[ -5  10 -54  22  16 -32   3  14  78]  meka
[  0 -31 -26  -1 -69  -1  49  16   8]  rek
[ -5  10 -54  22  20  40   3 -19  83]  Bir
[-74   1   4  38 -30  36  43  29 -37]  kope
[ -5  10 -54  22  16  27   3  14  78]  dil
[-25  17  11 -18 -18  -9 -33 -50  52]  dubad
[-55  51 -51 -70  50  40 -62  67 -71]  lada
[  0 -31 -26  -1 -79  15 -69  -5  32]  kifek
[-31  13   9 -32  -1 -33 -64 -16  41]  binet
size: [-55  51 -51 -70  50] => 5
start: [-69  -5  32] => kifek, 7
size: [-74   1   4  38 -30  36  43  29 -37] => 9

[-12 -28  -8 -60 -27 -42   7 -12  28  42   4  23 -11  -5  15 -15  62 -11
  16 -16 -52  26 -30   5  35  48 -52   1  23  44 -31   1  34 -46  33  35
   7   9  -9  18  17 -19 -41  36  57  12  10   7 -12 -38 -40  -1] -> noke
[-12 -28  -8 -60 -27 -42   7 -12  28  42   4 -21   7 -23  15 -15  62 -11
  26 -52 -30  35  16  48 -52 -16   5   1  23  44 -31   1   4  48  15  47
  47  56  14 -23   6   8  15  27  18  47 -39 -20  60 -17   9   7] -> rep
[  0  10 -18 -25  -5  -3  14 -14   5   7  25  23  -5 -11 -24  -7  30   9
  -4 -14  -8  13 -22   0  32   2 -27  -6  -8  17 -25 -16  15   6  19  35
  25  30   4  -4   9  -3  -7  26  29  26 -13  -6  22 -21 -12   2] -> pakes
start: [ 23  -5 -11] => pakes, 12
start: [ 16 -16 -52  26 -30   5  35  48 -52   1] => noke, 19
size: [-12 -28  -8 -60 -27 -42   7 -12  28  42   4 -21   7 -23  15 -15  62 -11
  26 -52 -30  35  16  48 -52 -16   5   1  23  44 -31   1   4  48  15  47
  47  56  14 -23   6   8] => 42
find: [-12 -28  -8 -60 -27 -42   7 -12  28  42   4 -21   7 -23  15 -15  62 -11
  26 -52 -30  35  16  48 -52 -16   5   1  23  44 -31   1   4  48  15  47
  47  56  14 -23   6   8  15  27  18  47 -39 -20  60 -17   9   7] => rep
start: [-52 -30  35  16  48 -52] => rep, 20
size: [-12 -28  -8 -60 -27 -42   7 -12  28  42   4 -21   7 -23  15 -15  62 -11
  26 -52 -30  35  16  48 -52 -16   5   1  23  44 -31] => 31

[-26 -30  -8 -25  30  21  14 -54  18 -24  29] : kiz
[-15   1  -6   5 -13  10   5  34 -18  13   9] : buto
[ 22  25  12  14 -23 -27 -14   9   3  19 -19] : Tuv
[  4   3  29   6  -7 -10 -19  29  28  18  -3] : Nevo
[ -4 -17   3 -28  22   5   1 -63  32  -9  14] : toku
[ 16 -17   3 -28  22   5   1 -63  32  -9  14] : gota
[-41 -26 -12 -18  26  30  26 -11 -16 -18  54] : tapi
[ 22 -10 -14 -59 -79   4 -62  -5 -18  41 -25] : Tizur
[ 16  26  15   7 -38 -17 -26   6  12  23   6] : masub
[ -3 -12 -21 -39 -48  12 -34  23 -25  37  -3] : vatas
[ 22  25  12  14 -23 -27 -14  33   3  19 -19] : kegif
[  0  -7  13 -11  26   0   0 -41  26  -8  -5] : rubu
find: [ 16 -17   3 -28  22   5   1 -63  32  -9  14] => gota
start: [-30  -8 -25  30  21  14 -54] => kiz, 2

[-75  -4  -9 -33]  vapur
[ 35 -71   4  -5]  kanu
[-39  37  55  31]  Kig
[75 14 13 28]  pekiv
[ 46 -14  57  33]  suz
[ 11  -6 -79  16]  zilor
[-25  16 -79  -6]  zusoz
[ 35 -71 -18 -12]  Gal
start: [ -6 -79  16] => zilor, 2
size: [-25  16 -79] => 3
find: [ 35 -71 -18 -12] => Gal
size: [ 11  -6 -79  16] => 4
find: [ 35 -71   4  -5] => kanu
size: [ 46 -14  57  33] => 4

[ 13  46  51   7 -38 -11 -28 -36 -23  39  32 -22   4  32 -44] = noro
[-14  42 -28   9 -13   1  36 -35 -12  13  -8  50   0   1  -3] = Tole
[-39  31  48  -9 -38 -11  32 -32 -32  19  -2  36  -8  26 -15] = Ras
[ 18  21 -48 -23 -23  13  20 -24  -7  78 -14  47 -30  25  -6] = siko
[ 24 -62 -61 -25  41  12   0  42  63  13 -42 -14 -34 -28  41] = basim
[-45 -58  46 -26 -10  63  76  32 -25 -40 -11  20  -9 -27   9] = Momim
size: [-14  42 -28   9 -13   1  36 -35] => 8
find: [ 13  46  51   7 -38 -11 -28 -36 -23  39  32 -22   4  32 -44] => noro
start: [ 13 -42] => basim, 10
size: [ 18  21 -48 -23 -23  13  20 -24  -7  78 -14  47 -30  25  -6] => 15

[ 19  39  39 -38 -38 -83 -54 -59  37 -25] : Rerib
[ 37   3  50 -21 -42 -17  37 -49  20 -62] : dotuk
[-83 -54 -38  19 -59  39 -38 -36  15 -30] : safi
[-18  39 -38  39 -38  51  25 -27  -7  61] : Disul
[-83 -54 -38  19 -59  39 -38  39 -56  31] : zudi
start: [-36  15 -30] => safi, 8
size: [ 19  39  39 -38 -38] => 5
start: [-83 -54 -38  19 -59  39 -38  39] => zudi, 1
size: [-83 -54 -38  19 -59  39 -38] => 7
start: [ 25 -27  -7] => Disul, 7
start: [ 39  39 -38 -38] => Rerib, 2
size: [ 37   3  50 -21 -42 -17  37 -49  20 -62] => 10

[ -4   0   0 -23 -32   8  13  23 -11   8 -23  31] -> Zozil
[-14 -46 -28 -51 -76 -16  -7 -22  -6 -10   4 -34] -> Gigek
[ 11 -30   2  26  -2 -16   6 -19 -13  38 -16  -5] -> mifes
[-14 -46 -28 -51 -76 -16  -7 -31  -8  -2   1 -21] -> pof
[ -4  38  -1  -7  20  28  -6  23   5 -23   4   3] -> Feluf
[  2  40  -1 -43  -8  36   8  31  13 -23  23 -11] -> Ganes
[26 55 28 27 57 41 26 32 15 26  4 19] -> ligoz
[31  0 23 23 13  2 31 -2 -9 61 -5 -1] -> Neno
[ -4  38  -1  -7  20  25  -6  23   5 -23   4   3] -> ruk
size: [26 55 28 27] => 4
start: [  8  31  13 -23  23 -11] => Ganes, 7

[-13  -9 -39  10  -6 -32   6 -17   2  -3 -16  -6 -22  12   8  22 -33  -2
 -13 -60  16 -11  -5  43 -21  46   2  16 -62  -8 -25 -40   0 -21  -7  47
 -30  44 -69  15  23  19 -35  37  68  44   7] = gefez
[-13  -9 -39  10  -6 -32   6 -17   2  -3 -16  -6 -22  12   8  22 -33  -2
 -13 -60  16 -11  -5  43 -21 -62  -8   2 -40  16   0 -25  46 -21  -7  47
 -30  44 -69  15  23  19 -35  37  68  44   7] = rud
[  9 -14 -52 -38  39 -43  19 -15 -21 -13  43  12 -14  16 -29 -11   9 -39
   1 -60  42 -32 -39  35   7 -40  40  20 -48   3  -8 -14  27 -33  16   5
 -18  12 -20   8   1  10 -21  48  68  47  10] = norel
size: [-13  -9 -39  10  -6 -32   6 -17   2  -3 -16  -6 -22  12   8  22 -33  -2
 -13 -60  16 -11  -5  43 -21 -62  -8   2 -40  16   0 -25  46 -21  -7  47
 -30  44 -69  15  23  19] => 42
size: [-13  -9 -39  10  -6 -32   6 -17   2  -3 -16  -6 -22  12   8  22 -33  -2
 -13 -60  16 -11  -5  43 -21] => 25
size: [  9 -14 -52 -38  39 -43  19 -15 -21 -13  43  12 -14  16 -29 -11   9 -39
   1 -60  42 -32 -39  35   7 -40  40  20 -48   3  -8 -14  27 -33  16   5
 -18  12 -20   8   1  10 -21  48  68  47  10] => 47
start: [-62  -8   2 -40  16   0 -25  46] => rud, 26
size: [  9 -14 -52 -38  39 -43  19 -15 -21 -13  43  12 -14  16 -29 -11   9 -39
   1 -60  42 -32 -39  35] => 24
size: [-13  -9 -39  10  -6 -32   6 -17   2  -3 -16  -6 -22  12   8  22 -33  -2
 -13 -60  16 -11  -5  43 -21 -62  -8   2 -40  16   0 -25  46 -21  -7  47
 -30  44 -69  15  23  19 -35  37  68  44   7] => 47
start: [  3  -8 -14  27 -33  16   5 -18] => norel, 30

[  3  -6   9  43 -67  -9  17  -9  21  35  12   1 -19 -52  21] : gis
[  0 -32 -15  53 -19 -10  16 -27 -18  -7  -7 -14 -23 -17 -18] : bos
[  6 -21  13  42  14  -3 -19  41 -18  32 -14  -7 -23   1   2] : rit
start: [-19  41 -18  32 -14  -7 -23   1   2] => rit, 7
start: [-18  -7  -7 -14 -23] => bos, 9
start: [-14  -7] => rit, 11
start: [ 16 -27 -18  -7  -7 -14 -23 -17] => bos, 7
start: [ 53 -19] => bos, 4

[-59   9  45  47  -8  -9   8 -43]  sevit
[-42 -45 -52 -35  -2  11  14 -16]  Bibe
[ 44 -39 -27 -33  -7   1  -8  53]  tad
[-55 -52 -45  -2   9  22  19 -60]  vin
[-40  50  19  17  17  20  15 -48]  dob
[ 32  50  40  30  -2 -17 -20  24]  rusi
[ 11  66  48  33  13   1   0 -10]  betis
[-55   2   9  -2   9 -36 -13  -1]  rof
[-36   7  43  62 -21 -16  -3 -26]  fibap
[-25   5  54  63 -20 -19  -1 -26]  buso
[-65 -14 -40 -21  15  29  22 -46]  Mok
size: [-59   9  45  47] => 4
start: [-2  9 22 19] => vin, 4
start: [-45 -52] => Bibe, 2
start: [ 9 45 47 -8 -9] => sevit, 2

[-21  50 -16 -44  18 -15 -13 -16 -12 -22  49  -6   1  10  76  25  10  -2
 -23] -> Rozom
[-16 -37  24 -26  -8 -48  25  -3 -26  47   7   4   9   3 -29  11  32  32
  13] -> Zedi
[ 48  12 -17  13 -18  24 -18 -45 -52  32 -16   0  19  44 -43  -3 -42 -17
  12] -> dugeg
[  9  -4   3  -8   3  45   2 -34 -31  28 -82 -16  -4  46  14 -13  40  -8
  -7] -> Zubir
[-36   4 -44 -36  17 -51 -11  -8 -16  40  17  18  19  -9  23  -8  16 -28
  64] -> kesu
[ -9 -21   8 -22  -7 -25   7   0 -22  60  13   8 -38   3 -46  40  37 -25
  56] -> mosi
[ 14 -25 -29 -63  21 -10   4  18   6   3  21  24 -54  11  -2  73  13   4
  -9] -> fopam
[  9  -4   3  -8   3  45   2 -34 -31  28 -82 -16  -4  46  14 -13  24  -8
  -7] -> vibo
[ 29 -35  -1  -3   7  28  32 -10 -30   0 -80  10  14  29  29  15  18 -12
 -50] -> Bot
[-16 -37  24 -26  -8 -48  25  -3 -26  47   7  14 -21  -4 -27  45  16 -49
  41] -> dafef
[ 16 -32  42   7 -12  19  38  -9 -35  13 -62  -9 -27  30   1  33  52 -10
 -24] -> kol
[  8 -14  45  18 -37 -52  19 -20 -46  17  20  -6 -29  16 -38  38  12 -17
  41] -> rafi
size: [-16 -37  24 -26  -8 -48  25  -3 -26  47   7  14 -21  -4 -27  45  16 -49
  41] => 19
size: [ 16 -32  42   7] => 4
size: [-16 -37  24 -26  -8] => 5
size: [-36   4] => 2

[ 32 -41 -18  -1] : Zok
[-33 -43 -21 -49] : pel
[-12  10  -3 -49] : zefu
[ 12   9 -18  -9] : Tiduk
[-62 -22 -27  22] : mab
[40  0 12 -3] : nuret
[ 31 -24 -30  17] : fiki
[ 31 -24 -30  47] : lef
[ 26  10 -10  20] : Suta
[-36 -22 -16  -2] : Bifo
size: [-33 -43 -21] => 3
size: [12  9] => 2
size: [ 31 -24] => 2

[ 60  -5  28  21  24 -28  16   7 -25  16  -8  -1  -9  11 -12  -8  23  17
  11  11  -8  22  -8 -30 -59  15   0  17   0 -16 -19 -16  14 -18  22  11
  -3 -13  36 -21  19 -31 -64   7   3] = maki
[ 60  -5  28  21  24 -28  16   7 -25  16  -8  -1  -9  11 -12  -8  23  17
  11  11  -8  22  -8 -30 -59  15   0  17   0 -16 -19 -16  14 -18  22  11
  -3 -13  36 -21 -19 -36 -14   5  10] = ruton
[-24  -3   0   9  -4 -13   6  20 -18 -36  -1 -12 -18  37  -1  11   7  -2
 -28  12 -35 -14  13  24  -1  19  -3  19  -5 -14 -13 -11  28   6 -17  -8
  -2   2  24  -1 -24  15 -26 -15   0] = fuba
[ -6   5  25   2   0 -11 -22  -4   5 -32 -15 -10  -2  -1  17 -15 -37   6
  12  -2 -23  27 -20  45  -8   0 -26  22  31  43   6  11 -11  -3 -29 -13
  -3  -1 -24   9   4  14  39  11  18] = nir
size: [-6] => 1
size: [-24  -3   0   9  -4 -13   6  20 -18 -36  -1 -12 -18  37  -1  11   7  -2
 -28  12 -35 -14  13  24  -1  19  -3  19  -5 -14 -13 -11  28   6 -17  -8
  -2   2  24  -1 -24  15 -26 -15   0] => 45
size: [ 60  -5  28  21  24 -28  16   7 -25  16  -8  -1  -9  11 -12  -8  23  17
  11  11  -8  22  -8 -30 -59  15   0  17   0 -16 -19 -16  14 -18  22  11
  -3 -13  36 -21  19 -31 -64   7   3] => 45
start: [37 -1 11  7] => fuba, 14
size: [ 60  -5  28  21  24 -28  16   7 -25  16  -8  -1  -9  11 -12  -8  23  17
  11  11  -8  22  -8 -30 -59  15   0  17   0 -16 -19 -16  14 -18  22  11
  -3 -13  36 -21  19 -31] => 42
size: [-24  -3   0] => 3
size: [ -6   5  25   2   0 -11 -22  -4   5 -32 -15 -10  -2  -1  17 -15 -37   6
  12  -2 -23  27 -20  45  -8   0 -26  22  31  43   6  11 -11  -3 -29 -13
  -3  -1 -24   9   4  14  39] => 43

[  1  29  46 -10  29  70  26  30  -5  57] : sen
[-34  64 -35 -30  68  45 -65 -34  84 -45] : Tega
[ 40 -15 -42 -55  24  53 -60  19  45 -37] : soke
[ -7 -72 -24  70  30 -10  26  29  -5 -20] : fum
start: [ 70  30 -10  26] => fum, 4
start: [-10  29  70  26  30  -5] => sen, 4
size: [-34  64 -35 -30  68] => 5
size: [ -7 -72 -24  70  30 -10  26  29  -5] => 9
size: [  1  29  46 -10  29  70  26  30  -5  57] => 10
start: [-30  68  45 -65 -34] => Tega, 4
size: [ -7 -72 -24] => 3

[-14  60  13   8 -32  10 -21   0] = niz
[  4 -66  12 -51  39 -26  -6 -21] = vesa
[  4 -66  12 -51  39 -26  -1  14] = reva
[ 46   8 -39  23 -23 -67  20 -14] = laluv
[  8  53  -3  -1 -13   7 -26  25] = kefa
[-10 -49  12 -42  29 -36  -3  56] = lini
[-11  46  17  -6 -16  20 -16  36] = fud
[-10 -49  29 -42 -36  12  -3 -16] = rike
start: [ 12 -42  29 -36] => lini, 3
find: [  4 -66  12 -51  39 -26  -6 -21] => vesa

[  6  12  28   5 -24 -10  65 -23  -3  19 -25  14   0  35  -8  -5 -16   8
  69  28  52 -36  -2  19 -10  60  -7 -30   6  15  31  16] : bam
[  5   9  11 -19 -18  -4  34  13  -2   5  -7  14  -3  20  -6   2  12  20
  20  10  24 -15  -2   1  16  30  14 -28   3  19   0  -2] : guve
[ 35   9  16  24  -2   2 -10  27  -9  14   3 -12 -33   2  14  11  -2 -34
 -38  16 -15  24  -1 -10 -31  19 -14   9 -14 -58  48  -6] : bis
[ -3 -26 -14 -20  -7 -33 -11 -21  -4  26 -70 -15   5  -6 -30  -5  -6 -17
  -7  10  -5 -72  -6 -10 -16 -22  -8 -22   0 -22  41  -8] : rived
[ -3  -2 -14 -20  -7 -33 -11 -21  -4  26 -70 -15   5  -6 -30  -5  -6 -17
  -7  10  -5 -72  -6 -10 -16 -22  -8 -22   0 -22  41  -8] : rulus
[ -8   9  11 -19 -18  -4  34  13  -2   5  -7  14  -3  20  -6   2  12  20
  20  10  24 -15  -2   1  16  30  14 -28   3  19   0  -2] : gelos
size: [ -3 -26 -14 -20  -7 -33 -11 -21  -4  26 -70 -15   5  -6 -30  -5  -6 -17
  -7  10  -5 -72  -6 -10 -16 -22  -8 -22   0 -22] => 30
find: [ -8   9  11 -19 -18  -4  34  13  -2   5  -7  14  -3  20  -6   2  12  20
  20  10  24 -15  -2   1  16  30  14 -28   3  19   0  -2] => gelos
find: [  5   9  11 -19 -18  -4  34  13  -2   5  -7  14  -3  20  -6   2  12  20
  20  10  24 -15  -2   1  16  30  14 -28   3  19   0  -2] => guve
find: [ -3 -26 -14 -20  -7 -33 -11 -21  -4  26 -70 -15   5  -6 -30  -5  -6 -17
  -7  10  -5 -72  -6 -10 -16 -22  -8 -22   0 -22  41  -8] => rived
find: [ -3  -2 -14 -20  -7 -33 -11 -21  -4  26 -70 -15   5  -6 -30  -5  -6 -17
  -7  10  -5 -72  -6 -10 -16 -22  -8 -22   0 -22  41  -8] => rulus

[ -8  25   0  18  32  -4  -2 -14  48 -15   1   0   9 -29]  Rig
[-24 -21   3 -20   1  -6 -15 -20  14 -14   0 -10 -22   5]  les
[  4  60  28  48 -55  -9   7 -11  40  -7 -40   1  15  37]  rer
[-29   6  15 -13  -3  -4  -2 -35  10 -24   7 -10 -30  39]  Menob
[ 25  20  -7  29  26  -3   3  24  12  12  -5   0  42 -39]  sezi
size: [-24 -21   3 -20   1  -6 -15 -20  14 -14   0 -10 -22   5] => 14
start: [ 48 -15] => Rig, 9

[-68  73  36  15   5  49  20 -36 -25  69  73 -31  -6   7  -1   9] -> vot
[ 58 -43 -45 -23 -32 -22 -32  45  26 -13 -38  -4 -15  11 -14 -23] -> bogol
[-65  71  31  21   2  48  15 -40 -24  67  71 -29  -6   8 -16 -20] -> fif
[-68  73  36  15   5  49  20 -36 -25  69  73 -28  -6  11  -1   9] -> dore
[-65  71  31  21   2  48  15 -40 -24  67  71 -29  -6   8   2  12] -> ravo
size: [-68  73  36  15   5  49  20 -36 -25  69  73] => 11
size: [-65  71  31  21   2  48  15 -40 -24  67  71 -29  -6] => 13

[  0 -32 -27 -10 -49  23  19 -21 -26  29  35  33   5 -30  45 -47  15  32
  -4  -5] -> vil
[ 21 -26 -15  23  -3  -4  -7  -1  13  39  41  51  40 -52  -3  48  33  54
 -46 -59] -> matib
[ -4 -32 -30  11 -35   3  31 -28 -14  29  30  29  -2 -29  34 -62  12  27
   9   2] -> Dudam
[-11 -20   0  12  -7 -23   1  29  16   5  36 -26  52  -2  30  32  13  -4
 -47   1] -> lepup
[-46  39 -38  10  28  11   8 -30   4  29 -29   3 -50 -38 -42  19 -44   3
 -17  30] -> geser
[ -4 -32 -30  11 -35   3  31 -28 -14  29  30  29  -2 -29  34 -62  12  27
  -6 -14] -> Noto
[ 58   7  -7 -10 -42   2   1 -28 -16   1   3  -6 -38 -23  -9 -44  14   0
  27 -11] -> leluf
[-19   4  23 -29  55   4 -47  59  18 -45 -37   5  14  30  18   4 -55  20
  60  42] -> Kave
[-20  13  34 -24  48 -24 -35  54 -31 -23 -38 -14 -53  27 -26 -30   5  -8
  20 -25] -> kuv
[ 35 -66  49 -50  18  55  11  16  17 -17   8   4  48  14 -44 -23  34 -54
 -38   1] -> rez
start: [ 49 -50  18  55  11  16  17 -17   8] => rez, 3
size: [ -4 -32 -30  11 -35   3  31 -28 -14  29  30  29  -2 -29  34 -62  12  27
   9   2] => 20
size: [-20  13  34 -24  48 -24 -35] => 7

[  5  27  13  11 -23  12 -36  -3  -6   3 -16  -6 -17]  fusoz
[ -1  13  10 -46 -54   4  34  62  -4  22  41 -19  31]  Nug
[-22  10  13 -17  -6  -3 -36  12  11   3 -16  -6 -23]  kuzis
start: [ 41 -19] => Nug, 11
start: [34 62 -4] => Nug, 7
start: [ 11 -23  12 -36  -3  -6   3 -16  -6 -17] => fusoz, 4
size: [ -1  13  10 -46] => 4

[ 19 -17  -5  37]  Dur
[ 37 -17  12  37]  zufe
[ 19 -17  -5  38]  bibi
[ 19 -17  12  37]  Dirin
size: [ 19 -17  -5] => 3
size: [ 19 -17  12] => 3
size: [19] => 1

